Each row is where one point has got to under a steady rotation. How many ticks took it there?
The counts run from 0 to 257.
[ 15  26  38  -1  25 -15   5 -38 -34   7  29  22 -37 -28 -16 -30 -31  -5
  11 -15  -1 -10  52  -1 -37 -41  32  15  36   3  -1 -17  18  17   3  10
 -16   1  67  21 -49 -44  11  -6  66  -5  51 -44  20  -8  -3   3 -18 -23
 -19   6 -23  24 -13  74 -34]
32
[  9  24  44   4  29  -2  -7 -35 -22   3  43   3 -14 -21  -3 -12  -9   5
  15 -23   4 -19  60 -11 -38 -62  45   5  39  -5 -25 -18  10  28  18   8
   0  -4  56  13 -46 -51  19  18  56 -19  46 -42   6  -5  -9  13  -5 -19
 -23  -2  -9  18 -29  81 -33]
190
[  7  21  30 -12  13  -7  12 -31 -31  10  42   4 -37 -25  -7 -23   0  -2
  22   6   3 -15  57 -15 -53 -57  30  -1  41  -3 -27 -26   4  15  15   6
  -4  -1  55  25 -57 -56  17   4  48 -10  48 -53  -1  -8 -12   7 -12 -12
 -24  -9  15  13 -25  86 -31]
53
[ 13  24  45   6  35 -12   1 -38 -27   5  36  14 -19 -26 -11 -21 -32   0
  12 -32   3 -16  57  -8 -26 -49  44  13  39   0  -4  -7  18  19  12  13
 -14   3  61  13 -53 -42  18   2  66  -5  52 -32  20 -11  -3  20 -12 -31
 -15  12 -24  17 -19  76 -38]
99
[  4  30  39  -6  30 -27   2 -43 -25  22  33   5 -32 -19  -9 -14 -29 -12
   9 -24   1 -11  58   4 -36 -59  22  16  38  -7 -11 -17  13  12  27   9
 -17   8  59  -1 -54 -42   6  -1  69  -6  53 -41  11  -3  -4  25  -2 -33
  -4   3 -20  14 -17  83 -25]
108
[  3  20  38  -5  30 -25  14 -41 -31  19  44   8 -21 -21  -4 -19 -32  -6
  20 -21   4 -14  56 -16 -25 -55  24  14  42   0  -8  -9   9   7  21   9
 -18   5  55   6 -68 -44  17 -10  60   4  50 -27  10 -12  -4  33  -7 -37
  -4   5 -11   6 -13  82 -32]
173
[  6  14  41   3  24 -13  16 -35 -33   4  49  21 -21 -32  -7 -27 -30   6
  25 -20   4 -19  50 -27 -24 -48  36  10  42   1  -7  -6  17  10   2   6
  -9   7  60  20 -65 -48  23  -7  51   6  50 -32  16 -19  -2  16 -18 -30
 -15   9 -10  11 -17  79 -40]
166
[  5  31  29 -16  13 -26  12 -37 -31  26  34   7 -45 -17  -8 -22 -19 -15
  13  -4   3  -4  48   3 -47 -50  14  12  44  -5 -15 -26   9   7  23   8
 -18   6  55  10 -56 -49   3  -8  65  -5  50 -50   5  -3  -5  15  -8 -25
  -8  -7  -1  15 -13  85 -24]
43
[  3  25  27 -12  15 -16  15 -31 -30  16  45   0 -32 -25  -2 -15  -1  -3
  23   1   8 -13  55 -20 -49 -62  24   5  47  -4 -31 -24   0  11  16   7
  -8   1  55  14 -62 -55  15   2  52  -7  49 -47  -2  -7 -10  13  -6 -17
 -11  -6  14   9 -24  86 -28]
151
[  0  20  34  -9  18 -16  16 -32 -31  17  51  -3 -30 -20   3  -8  -3  -4
  23  -2   8 -14  54 -24 -42 -65  22   4  43  -5 -24 -19   0   5  22   6
  -5   4  50  12 -66 -54  21  -3  46  -7  48 -45  -2 -10 -10  23  -7 -20
 -10  -3  14   5 -21  88 -30]
251
[ 13  27  42   1  30 -23   2 -44 -26  13  32  14 -27 -21  -9 -18 -39  -7
   8 -27   1 -11  57   2 -28 -50  24  15  37   0  -4 -10  14  16  18  14
 -17   3  58   3 -55 -39  11  -1  68  -2  51 -33  19  -5  -3  24 -10 -35
  -7  10 -25  13 -14  76 -30]
104
[  7  24  23 -16  16 -27  20 -37 -38  23  36  11 -42 -22  -7 -23 -22 -12
  18  -1   2  -6  48  -3 -43 -52  14  10  42   0  -8 -21  10   1  18   5
 -21   5  56  10 -61 -45   7 -18  64   2  50 -45   7  -5  -3  16 -14 -26
  -6  -7  -1  13 -10  84 -28]
142
[  8  32  28 -14  13 -23  12 -36 -31  28  30   2 -45 -19 -11 -19 -12 -17
  13   0   5  -7  51   2 -49 -54  16   9  42  -5 -19 -26   9   4  25   9
 -20   4  58  10 -59 -48   3  -6  66  -4  55 -52   2  -2  -6  15 -10 -24
  -7 -10   1  14 -17  82 -22]
44
[  3  21  38  -6  25 -12   6 -35 -22  12  47  -5 -18 -20   0  -7  -5  -1
  19 -17   8 -17  55 -21 -36 -68  30   1  46  -8 -28 -20   1  17  28   5
  -2   0  48   3 -59 -54  23  10  48 -13  45 -39   1  -8 -13  22   1 -25
 -12  -5   5   6 -24  88 -29]
84
[  9  14  39   0  18  -4  13 -33 -35  -1  50  15 -21 -34  -5 -26 -15   7
  24 -10   6 -18  50 -32 -34 -49  42   7  44   0 -16 -12  10  14   3  10
  -5   1  55  26 -62 -55  25  -2  51  -2  46 -38   9 -18  -7  11 -17 -16
 -25   3   3  13 -22  81 -40]
161
[  9  15  38  -3  21  -5   9 -33 -24   2  50   4 -19 -27  -1 -17  -3   3
  24 -11   7 -19  55 -30 -37 -64  40   3  46  -4 -26 -15   6  17  13   8
   0   0  52  16 -62 -56  25   7  43 -10  42 -42   4 -14  -9  17  -7 -19
 -19   1  11  13 -25  84 -37]
257
[  6  18  36  -4  24 -24  20 -37 -37  10  46  18 -28 -28  -6 -25 -32   0
  23 -12   3 -11  50 -22 -24 -49  24  15  42   1  -3 -11  13   0   8   9
 -17  10  56  13 -70 -41  19 -17  58   7  50 -32  12 -18  -1  19 -14 -28
  -8   3  -8  10 -10  82 -38]
69
[ 11  19  44   0  26  -1   2 -31 -23   1  45   3 -11 -26   2 -13  -8   9
  20 -24  10 -18  61 -21 -38 -63  43   0  43  -6 -25 -15   5  23  18   9
   1   1  50  15 -53 -52  23  14  51 -16  45 -36   5  -9 -11  19  -2 -19
 -18   3  -1  14 -27  83 -36]
89
[ 11  24  37  -3  22  -7   5 -33 -35   3  33  21 -40 -29 -17 -31 -23  -1
  14  -8  -2 -13  52  -7 -42 -42  38   7  35   2  -7 -21  19  18   0  10
 -12  -5  65  31 -49 -48  12  -2  64  -7  50 -50  18 -11  -3   2 -18 -16
 -23   0  -9  20 -18  75 -37]
130
[  1  22  31 -11  19 -20  15 -32 -30  20  46   0 -30 -21   1 -14  -6  -5
  23  -6   7 -11  55 -21 -45 -66  20   5  47  -4 -25 -21   3   7  25   8
 -10   4  50   8 -68 -54  15  -5  49  -4  49 -44  -1  -6  -9  20  -2 -22
  -8  -4  10   5 -22  85 -26]
250
[  5  28  28 -14  13 -30  20 -37 -34  26  36   5 -43 -19  -7 -22 -17 -12
  20   0   2  -7  48  -5 -42 -53  13  13  41   1 -17 -26   6   2  21   9
 -19   7  54   9 -61 -45   7 -18  61   1  53 -45   2  -4  -5  16  -9 -27
  -3  -7  -2  12 -12  81 -27]
143
[  3  19  39  -7  18  -8   9 -33 -28  10  49   2 -22 -23  -1 -15  -2   4
  20  -8  10 -19  56 -31 -38 -62  34   2  45  -6 -26 -17   3  15  17   8
  -1   3  51  16 -62 -55  21   6  48 -10  46 -40  -1 -12 -10  17  -2 -19
 -18  -4  16  11 -22  84 -35]
255
[  8  22  46  -2  28 -23   8 -43 -28  13  37  11 -20 -22  -6 -16 -34  -6
  14 -29   4 -14  54  -7 -24 -58  24  13  42   0  -5  -9  12  15  20   9
 -15   7  57   3 -61 -42  16  -7  66   2  51 -32  13  -7  -3  29  -8 -37
  -3   9 -22  12 -14  79 -29]
4
[  7  31  39  -6  27 -16  -4 -38 -20  18  34  -2 -25 -15  -2  -7 -10  -6
   8 -18   4 -14  58  -1 -45 -66  28   8  41  -7 -26 -24   6  20  31  10
  -8   5  54   3 -50 -51  11  14  61 -15  49 -43   5  -1 -12  23   2 -25
 -10  -5  -4  13 -24  85 -26]
15
[  7  23  30  -8  14  -5  14 -30 -32   6  42   6 -34 -29  -6 -22  -2   0
  23   7   4 -13  55 -17 -52 -52  32   3  42  -4 -24 -20   7  16  14   8
  -7   0  55  23 -56 -56  17   5  51 -11  46 -52   2 -11 -12   4 -10 -10
 -22  -8  14  12 -22  86 -32]
54
[  8  18  42  -1  25  -8   3 -33 -21   9  48   0 -18 -20   1  -9  -7   6
  18 -19   9 -19  62 -19 -39 -68  37   6  45  -5 -31 -17   3  20  26   9
  -3   1  50   9 -56 -54  26  11  49 -10  46 -41   4  -9 -10  22  -1 -20
 -17  -1   6   7 -25  84 -33]
86
[  6  19  38  -6  24 -30  21 -39 -33  22  47  12 -29 -24  -4 -18 -27  -4
  22 -16   7 -14  51 -17 -25 -57  19  12  42   1 -11 -10   9  -2  17   5
 -14   8  50   4 -71 -49  14 -19  57   8  51 -33   6  -8  -4  27  -8 -37
  -2   0  -3   5 -11  82 -32]
73
[ 13  25  32  -4  18 -12  10 -37 -35   9  33  22 -43 -30 -15 -34 -31  -5
  13  -7  -2  -7  46  -3 -40 -39  31  12  38   4  -4 -16  21  13   4  10
 -16   3  66  25 -53 -44  12  -9  65  -3  51 -47  19 -11  -1   4 -22 -22
 -18   3 -16  21 -12  78 -36]
133
[ 16  23  47   3  30  -2  -5 -35 -26  -1  38  16 -23 -27  -8 -22 -25   5
  10 -29   2 -16  61  -9 -33 -52  45   8  39  -4 -10 -10  19  25   8   9
  -4  -3  62  19 -49 -46  21  11  63 -13  47 -38  19  -9  -6  10 -11 -24
 -26   8 -18  20 -24  78 -34]
196
[ 14  23  42   2  34 -15   3 -40 -26  10  39  17 -20 -25 -10 -22 -37   1
   9 -32  -3 -13  55  -1 -27 -48  37  13  38  -2  -5  -8  17  19  11   6
 -16   4  56   9 -54 -42  12  -1  66  -4  53 -31  22  -8  -3  22 -11 -30
 -12  10 -27  14 -17  77 -34]
101
[  7  30  27 -14  14 -29  13 -38 -34  26  30  10 -45 -20 -10 -23 -25 -17
  17  -3   2  -6  53   6 -46 -50  12  13  39  -1 -11 -21   9   7  22   7
 -24   6  59  12 -57 -44   4 -10  65  -1  52 -48   9  -4  -5  13 -12 -26
  -9  -4  -8  18 -10  85 -26]
41
[  6  31  41  -6  28 -14  -5 -39 -20  14  31  -4 -23 -14  -4 -10  -7  -9
   9 -19   4 -15  61  -1 -47 -69  32   6  40  -7 -27 -24   5  23  35   9
  -4  -1  53   6 -48 -49  12  14  60 -21  50 -47   1   1 -12  21   0 -22
 -13  -5  -6  18 -25  87 -27]
16
[  2  22  37 -13  19 -14  15 -34 -25  13  52   0 -23 -21   4 -13  -2  -2
  23  -9  10 -17  56 -26 -43 -64  30   3  45  -5 -27 -23   2  10  21   8
  -4   2  47  14 -65 -54  23   3  49  -9  48 -41  -1  -8 -10  21  -1 -19
 -14  -6  14   6 -21  88 -30]
253
[ 14  26  46   5  33 -11   1 -42 -29   5  34  19 -24 -26 -13 -25 -35  -1
  10 -26  -2 -13  54   0 -31 -48  39  15  36   0  -4 -10  21  21   7  10
 -11   1  61  15 -50 -42  14   0  67  -7  53 -37  21 -10  -5  13 -12 -28
 -16   7 -28  19 -18  76 -37]
200
[ 13  18  35  -4  18  -4  16 -29 -34   1  47  16 -34 -31  -5 -32 -11   2
  24   1   3 -13  52 -24 -41 -48  37   2  45   0 -14 -18  15  13   4   8
  -8  -1  60  28 -60 -54  23   2  48  -7  48 -46  12 -18  -7   1 -18 -14
 -24   1   6  15 -22  83 -33]
59
[  5  27  28 -14  13 -13  10 -33 -29  14  41   5 -39 -19  -4 -17   0  -7
  20   4   2 -13  51 -13 -56 -59  24   5  42  -3 -25 -24   3  13  22   7
 -11   1  57  19 -59 -52  15  -2  55 -12  49 -51  -5  -7  -9   8  -6 -15
 -14  -9  12  16 -24  86 -27]
50
[ 13  26  37   0  19  -3   4 -33 -32   0  31  17 -37 -29 -12 -29 -18   1
  15  -8  -4 -10  57  -5 -47 -43  39   7  38   2 -13 -19  18  22   3   7
  -9  -3  64  28 -50 -48  11   5  60 -11  51 -51  15 -11  -7   1 -19 -18
 -27   4 -10  23 -20  75 -31]
128
[  2  24  28 -15  14 -14  15 -32 -30  17  36  -2 -41 -22  -5 -18  -6  -9
  18   5   7  -9  50  -7 -52 -57  23   4  41  -3 -26 -28   2  11  23   8
 -10   1  54  16 -58 -53  12   1  57 -11  50 -54   0  -4  -8  11  -7 -17
 -15 -10  12  15 -20  87 -25]
49
[ 13  25  31  -7  18   1   6 -30 -28   5  34  12 -35 -28 -11 -25  -6  -1
  17  -3   0 -11  53 -10 -53 -54  35   4  39  -4 -20 -24  13  20   9  10
  -7  -5  62  30 -49 -54  13   9  55 -14  47 -54   9  -5  -6   0 -14 -10
 -26  -4   1  20 -26  83 -34]
225
[ 14  18  34  -3  17 -10  15 -30 -36   3  38  26 -38 -35 -11 -31 -23  -1
  19  -4  -3 -11  49 -14 -40 -41  35   8  39   2  -5 -14  19  11   0   9
 -12  -3  63  28 -58 -51  15  -8  58  -4  52 -45  19 -12  -2   3 -23 -18
 -20   0  -6  19 -15  78 -40]
232
[ 11  17  34  -4  17  -6  13 -28 -35   2  48  13 -34 -28  -5 -25  -8   4
  26  -2   0 -16  53 -26 -46 -54  35   2  43  -4 -22 -18   8  14   6   9
  -5  -1  56  29 -58 -58  21   2  49 -10  49 -48   5 -10  -8   5 -15 -14
 -25  -2  10  17 -24  83 -40]
57
[  6  21  38  -3  24 -12   5 -35 -24  12  48  -3 -17 -23   4  -8  -5   0
  18 -18   8 -20  58 -19 -38 -70  36   4  46  -7 -27 -17   1  16  26   5
  -3   2  48   8 -60 -54  23  10  50 -12  46 -40  -1  -8 -12  25   0 -21
 -14   1   7   8 -23  87 -32]
85
[ 10  13  38  -2  18  -1  14 -27 -26   2  50  12 -24 -33  -2 -24  -6   9
  24  -6   2 -16  52 -32 -36 -53  42   3  45  -2 -21 -16  11  16   7   9
  -3   0  56  26 -61 -53  24   2  47  -6  44 -42   6 -16  -9   7 -14 -14
 -25   1  10  12 -21  80 -41]
159
[ 12  28  38  -2  21  -3   0 -30 -27   2  32  12 -35 -25 -13 -25 -13   1
  14  -7  -2 -13  58  -4 -51 -48  42   3  35  -3 -18 -22  14  25   9   9
  -7  -3  64  26 -44 -50  14  11  60 -17  50 -53  12  -6  -8   0 -14 -11
 -28  -1  -5  24 -26  79 -34]
125
[  7  30  41  -1  28 -26   1 -41 -27  22  31   9 -27 -18  -9 -16 -35 -10
   8 -28  -1 -11  56   4 -33 -56  24  19  41   0  -5 -14  11  15  25   7
 -18   6  58   5 -55 -40   7  -4  71  -4  52 -34  13   1  -7  25  -6 -34
  -3   4 -25  16 -13  79 -27]
106
[ 16  27  40   1  24  -6   1 -34 -30   3  31  20 -30 -30 -14 -29 -27  -3
   5 -17  -4  -9  57  -2 -42 -43  40   7  38  -2 -11 -12  19  22   3   9
  -9   0  64  26 -48 -44  13   8  67 -13  54 -44  19  -6  -4   3 -18 -18
 -22   5 -17  25 -20  76 -34]
29
[  9  32  44  -2  28  -5  -8 -35 -20  11  33   1 -26 -20  -7 -10  -7  -4
   8 -15   3 -13  62  -2 -50 -61  39   3  40  -7 -26 -21   8  24  27   9
  -4   0  56  14 -44 -50  15  17  61 -26  50 -50   7   1 -12  13  -4 -17
 -22  -3  -5  19 -27  83 -28]
19
[  4  31  40  -6  29 -19  -4 -41 -21  19  33  -3 -21 -15  -4  -7 -13  -7
   8 -18   4 -15  61   2 -45 -62  26   8  42  -8 -24 -21   6  19  35   4
 -10   3  50   1 -53 -46  10   8  64 -12  51 -39   4   2 -12  29   2 -29
 -10  -3 -13  14 -21  86 -25]
13
[  8  20  50   0  34 -22   7 -40 -27  15  39  15 -18 -26  -8 -19 -39  -1
  11 -32   7 -14  55  -6 -23 -52  29  14  42  -2  -2  -7  17  12  15   8
 -14   6  57   7 -61 -45  15  -8  62   0  50 -30  15  -9  -1  26  -8 -34
  -8   9 -22  10 -13  80 -32]
2
[  9  16  36  -4  20 -15  19 -32 -37   6  50  19 -32 -29  -6 -33 -26   1
  25 -10   0 -12  47 -26 -32 -46  34   8  44   1  -5  -5  19   8   0   8
 -12   5  62  23 -66 -50  20 -12  56   1  51 -37  17 -17  -5   9 -17 -23
 -16   3  -9  14 -15  79 -40]
65
[ 13  21  34  -4  19  -4   7 -28 -32  -1  34  14 -36 -28  -9 -27  -7  -1
  15  -1   1 -14  54 -11 -51 -49  38   5  40   0 -20 -23  15  22   6   6
  -7  -2  64  29 -48 -55  16  10  56 -14  50 -52  10  -9  -8  -1 -18 -12
 -24  -2   0  23 -21  79 -35]
226
[  5  25  42  -1  28 -11   0 -34 -20  15  42  -2 -16 -17  -2  -6  -5  -2
  16 -22   7 -17  58 -12 -43 -71  36   6  41  -8 -25 -17   3  21  31   9
  -5   3  50   6 -55 -52  21  13  56 -15  44 -39  -1  -4 -11  24   1 -21
 -12  -3   0  10 -28  85 -29]
185
[ 11  22  43  -1  32 -25   6 -43 -26  17  40   9 -19 -22  -6 -17 -36  -2
  12 -31   4 -16  52  -7 -25 -55  27  12  40  -2  -5 -10  15  11  16   8
 -13   6  53   3 -56 -42  17  -7  64   2  51 -30  14  -5  -1  28  -6 -38
  -5   9 -21  13 -13  80 -33]
3
[ 11  25  43   2  34 -22   3 -43 -27  13  33  16 -25 -23 -10 -21 -40  -4
   7 -31   1 -12  53   0 -28 -50  30  13  37  -3  -2  -8  17  16  15   9
 -18   4  60   5 -54 -44  11  -5  68  -4  51 -35  16  -7  -3  23 -11 -35
  -7   7 -27  15 -14  78 -30]
103
[  9  19  31  -9  14  -3  13 -29 -31   3  45   9 -36 -30  -6 -24  -3   1
  24   5   2 -17  52 -21 -48 -49  37   1  43  -2 -24 -22  11  16   7   8
  -6  -2  57  26 -57 -57  22   3  48  -8  45 -51   4  -8  -7   5 -13 -13
 -24  -2  15  14 -22  81 -34]
56
[  9  14  35  -5  19 -22  21 -36 -37  13  49  17 -32 -31  -5 -30 -30   0
  22 -13   2 -14  49 -23 -26 -49  30  12  44   1  -5 -12  17   4   5   5
 -15   6  57  16 -71 -46  19 -19  55   9  52 -36  16 -18   2  17 -15 -29
  -9   6  -7  10 -12  81 -35]
68
[ 11  27  41   1  30 -10  -1 -40 -31   9  32  15 -26 -28 -14 -26 -35  -2
   9 -26  -3 -11  57   3 -32 -42  38  13  38   0  -4  -9  23  21   9   8
 -12   3  62  14 -52 -44  13  -1  66  -5  52 -38  22  -7  -3  12 -15 -28
 -15  12 -27  21 -16  77 -35]
201
[ 10  15  33  -4  17  -5  12 -26 -28   5  48   5 -29 -28   0 -19  -1   4
  26  -2   9 -14  54 -27 -46 -59  38   2  44  -2 -25 -21   4  14  11  10
  -3  -1  53  23 -61 -56  24   2  44 -10  47 -45   1 -13 -11  11 -10 -11
 -21  -2  13  10 -24  82 -32]
156
[ 10  23  32  -7  15  -1  14 -30 -34   4  45   8 -35 -29  -7 -23   0   2
  22   3   6 -12  54 -20 -52 -52  34   3  41  -1 -25 -23   7  15   9   6
  -3  -3  55  28 -60 -59  17   5  48 -11  46 -52   5  -8  -9   3 -11 -11
 -22  -3  12  14 -21  86 -32]
55
[  7  12  38  -3  20  -9  20 -35 -33   3  50  21 -31 -34  -8 -30 -24   5
  27  -9   2 -12  50 -29 -30 -46  34  10  40   2  -7 -10  13  10  -2  10
 -10   2  61  24 -68 -55  19 -11  51   1  51 -40  16 -18  -2   8 -19 -24
 -17   3  -1  15 -15  78 -39]
64
[  7  32  40  -6  27 -20  -2 -42 -21  23  34  -5 -21 -17  -2  -5 -18  -9
   7 -19   6 -13  58   1 -44 -68  24  11  41  -6 -21 -17   5  16  36   7
 -11   1  54  -1 -54 -47  10   8  65 -15  49 -39   1   1  -9  27   3 -29
  -7  -2 -11  10 -18  84 -23]
12
[  4  29  43  -5  31 -26   1 -43 -25  21  38   3 -22 -19  -6  -9 -31  -8
  11 -26   4 -12  57   0 -30 -59  21  12  39  -4 -12 -12   8  11  28   9
 -17   6  55  -4 -59 -42  12  -3  67  -5  53 -34  12  -7  -7  31  -5 -36
  -2   2 -18  10 -14  81 -26]
7
[  8  30  37  -5  25 -24   5 -43 -29  21  28  14 -34 -18 -11 -20 -35 -12
   5 -18   0  -9  53   8 -38 -50  19  16  38  -3  -7 -18  17  13  20   8
 -19   3  60  10 -54 -44   5  -7  71  -5  55 -43  14  -3  -3  19 -11 -34
  -7   0 -23  17 -16  82 -28]
207
[  3  21  28 -14  16 -23  19 -35 -34  23  44   1 -35 -20   1 -15 -11  -8
  21  -4  10 -10  52 -19 -41 -59  16   6  44  -3 -20 -23   1   3  24   6
 -17   6  51   8 -69 -54  16  -9  52  -2  51 -42  -1 -10  -7  21  -7 -25
  -1  -5  11   6 -14  87 -27]
247
[  9  19  34  -4  15 -13  17 -33 -36   8  37  22 -42 -29 -10 -33 -25   0
  19  -3   1 -12  49 -11 -35 -40  33  12  38   2  -5 -13  17   8  -1   9
 -14   2  65  25 -60 -49  14 -15  61  -1  49 -46  18 -14   0   6 -23 -25
 -19   4  -8  19 -13  78 -37]
234
[  4  20  43  -5  26 -26  15 -42 -31  20  48  11 -23 -21  -3 -15 -32  -7
  21 -22   6 -16  51 -14 -23 -59  20  17  44  -1  -7 -12   8   6  21   7
 -17   6  52  -1 -68 -44  14 -12  60   3  50 -29   8 -10  -4  33  -5 -37
   0   3 -12   6 -14  82 -34]
174
[  2  23  30 -15  16 -26  22 -35 -32  24  45   2 -35 -21  -1 -17 -14  -9
  22  -5   6 -11  52 -15 -41 -58  13  10  45  -1 -18 -20   3   0  23   5
 -13   5  52   7 -68 -49  15 -11  58   2  50 -43   1  -8  -6  23  -8 -28
   0  -4   6   5 -14  89 -26]
246
[  9  22  47   4  32 -19   6 -43 -29   7  43  15 -18 -28  -5 -22 -36   2
  16 -28   6 -16  54 -12 -22 -53  35  14  40   0  -5  -4  18  13  11  13
 -12   5  62   5 -60 -42  18  -4  60   2  51 -28  18 -12  -5  22 -13 -34
 -12  10 -22  13 -15  78 -36]
0
[  7  24  29 -13  14 -10  14 -29 -30  11  43   3 -39 -25  -8 -17  -2  -2
  20   3   4 -13  53 -14 -54 -60  28   3  44  -3 -27 -24   6  15  15   6
  -7   0  53  22 -57 -59  16   4  55 -11  48 -53   2  -9  -9   6  -8 -14
 -20  -7  13  15 -24  83 -29]
52
[  9  15  38   0  21  -5  18 -33 -31   2  47  19 -30 -34  -8 -31 -20   4
  23  -7   3 -14  50 -27 -33 -46  37   7  43   2  -9 -14  12  13  -1   9
 -10   2  62  25 -63 -53  20  -5  51  -1  47 -42  13 -15  -6   5 -18 -15
 -20   3   0  12 -18  77 -39]
62
